128 stands for zero in the data rows.
Each row belongs to one hidden group. Groups can overlap: rows of different groups may look alike.
The table, row by row:
[101  94 165  98 168 171 147 201 146 127  82 150  83  84  84 103 151 112
 128 127]
[158 217  84 119  83 152  84 102  81 211 124  85 188  81 185  84  84 108
 177  86]
[ 81  85 136  91 150 112 110 162 149 113  82 160 140 112  84 109 166 149
 130 163]
[133 115  84 130 111  83 159 102 137  97 184  92 124 138  99 196 132 182
  81  89]
[116 142  84  85  83  83  83 125 109  98 152 110  92 182 152 196 159 182
  94 144]
[163  90 180  85 195 146 142 198 128  85 143 123 104 157 176 101 115  83
 124 112]
[ 81 129 150  85 183  83 164  87 192  85 104 186 132 142  84 101 159 120
 107 248]
[175  85 216 123 160 185 203 199 156 128  82 220 179 157 120 132 250  83
 168 148]
[205  92 178  85 203 185 158 192 133  85 118 131 156 203 220 118 145  83
 143 107]
[ 81  85 150 111 137 155 131 174 144 128  82 183  83 121  84  92 116 108
 118 126]
[114 195 139 187  87 173  83  87  81 189 158  99 198  81 161  84  85  83
 161  86]
[171 195 118 182  83 147  83  87  81 189 162  85 146  81 153  84  84 105
 181 103]
[133 145  84 149 108  83 133  97 137  94 187 110 104 121  96 170 102 185
  81 102]
[149 100 210  85 165 201 183 198 153 129  82 171 152 146  84 153 160  83
 155  99]
[137 103  84  85 163  94 123  91 180  91 155  99 114 167 102 162 145 170
  81 138]
[153 121  84 101 104  83 126  87 134  98 188 110  83 170 178 170 105 183
  81  86]
[180  93 199 110 168 194 226 216 144 132  97 229 203 175  98 162 255  83
 203 169]
[164 121  84 128 113  83 173  87 143  96 187  86  83 149 140 194  95 158
  81  86]
[122 122  84 189  83 103  93 104  81 114 142  85  83 106 166 189  84 158
  87  86]
[139 133 132 222  83  90  88  87  81 139 132  85  83  81 126 163  84 180
 122  93]
[127 136  84  96 120  83 146 111 160  93 183 117 123 152  93 170 127 185
  81  94]
[103  85 154 103 197 162 160 195 141  85 106 137 100 112  84 122 153  83
 143 138]
[146 115 150  86 170 156 154 191 145  85 109 139 110 163 201  92 153  83
 117 146]
[134 112  86 158  83 107  83 107  81 152 142  91  83 117 160 155 117 189
 115 108]
[163 196 125 178  83 144  83  96  81 190 153  85 144  81 140  84  84 113
 183  87]
[106 190 112 217  83 156  83  87  81 208 158  85 142  81 133  84  84 126
 170  90]
[107 216 108 185  83 149  83  98  81 191 159 104 201  81 146  84 126 104
 157  86]
[ 81  85 120 113 139  96  97 138 157  89  82 127 149 149 175  88 129  94
 102 205]
[ 81  90 148  85 172  94 135 101 176  85  89 171 150 165  84 121 133 148
 117 230]
[162 195  84 147  83 149  83  99  81 214 127  85 148  81 178  84  92 106
 182 101]
[ 81  95 137  89 132 122 118 162 144 115  82 173 127 128 101  84 128 112
 135 142]
[ 93 156 106 181  83 117  83  93  81 167 131  85 106  81 198 127  84 152
 160 131]
[164  85 213 111 162 208 189 200 139 154  82 220 172 154  92 130 184  83
 166 167]
[144 126 114 203  91  83 172  94 116 119 152 111 100 124  84 195 108 180
  81  96]
[133 212  93 159  83 149  83 104  81 211 162  97 149  81 162  84  91  83
 152  91]
[ 81  85 125 109 161 112 101 121 166  97  82 155 114 157  84 119 134 110
 123 197]
[164 135  84 141 124  83 192  92 163 117 186  94  92 122  84 194 117 179
  81  99]
[ 81  85 142  92 151 132 134 137 150  88  82 168 147 144 111 114 130 125
 108 168]
[ 81 127 166  89 159  83 118  87 181 103  82 148 109 164  84 100 131 144
 115 217]
Some rows of the table again, each followed by its group:
[ 81  85 120 113 139  96  97 138 157  89  82 127 149 149 175  88 129  94
 102 205] ng
[134 112  86 158  83 107  83 107  81 152 142  91  83 117 160 155 117 189
 115 108] jh
[139 133 132 222  83  90  88  87  81 139 132  85  83  81 126 163  84 180
 122  93] ls
[153 121  84 101 104  83 126  87 134  98 188 110  83 170 178 170 105 183
  81  86] jh
[164 135  84 141 124  83 192  92 163 117 186  94  92 122  84 194 117 179
  81  99] jh
[ 81 129 150  85 183  83 164  87 192  85 104 186 132 142  84 101 159 120
 107 248] ng
[ 81  85 136  91 150 112 110 162 149 113  82 160 140 112  84 109 166 149
 130 163] ng
[107 216 108 185  83 149  83  98  81 191 159 104 201  81 146  84 126 104
 157  86] ls
[116 142  84  85  83  83  83 125 109  98 152 110  92 182 152 196 159 182
  94 144] jh
[137 103  84  85 163  94 123  91 180  91 155  99 114 167 102 162 145 170
  81 138] jh
[171 195 118 182  83 147  83  87  81 189 162  85 146  81 153  84  84 105
 181 103] ls
[164 121  84 128 113  83 173  87 143  96 187  86  83 149 140 194  95 158
  81  86] jh
[ 93 156 106 181  83 117  83  93  81 167 131  85 106  81 198 127  84 152
 160 131] ls
[103  85 154 103 197 162 160 195 141  85 106 137 100 112  84 122 153  83
 143 138] ng
[164  85 213 111 162 208 189 200 139 154  82 220 172 154  92 130 184  83
 166 167] ng
[158 217  84 119  83 152  84 102  81 211 124  85 188  81 185  84  84 108
 177  86] ls
[149 100 210  85 165 201 183 198 153 129  82 171 152 146  84 153 160  83
 155  99] ng
[114 195 139 187  87 173  83  87  81 189 158  99 198  81 161  84  85  83
 161  86] ls
[163  90 180  85 195 146 142 198 128  85 143 123 104 157 176 101 115  83
 124 112] ng
[106 190 112 217  83 156  83  87  81 208 158  85 142  81 133  84  84 126
 170  90] ls
[162 195  84 147  83 149  83  99  81 214 127  85 148  81 178  84  92 106
 182 101] ls
[ 81 127 166  89 159  83 118  87 181 103  82 148 109 164  84 100 131 144
 115 217] ng
[ 81  95 137  89 132 122 118 162 144 115  82 173 127 128 101  84 128 112
 135 142] ng
[146 115 150  86 170 156 154 191 145  85 109 139 110 163 201  92 153  83
 117 146] ng
[127 136  84  96 120  83 146 111 160  93 183 117 123 152  93 170 127 185
  81  94] jh
[180  93 199 110 168 194 226 216 144 132  97 229 203 175  98 162 255  83
 203 169] ng
[205  92 178  85 203 185 158 192 133  85 118 131 156 203 220 118 145  83
 143 107] ng
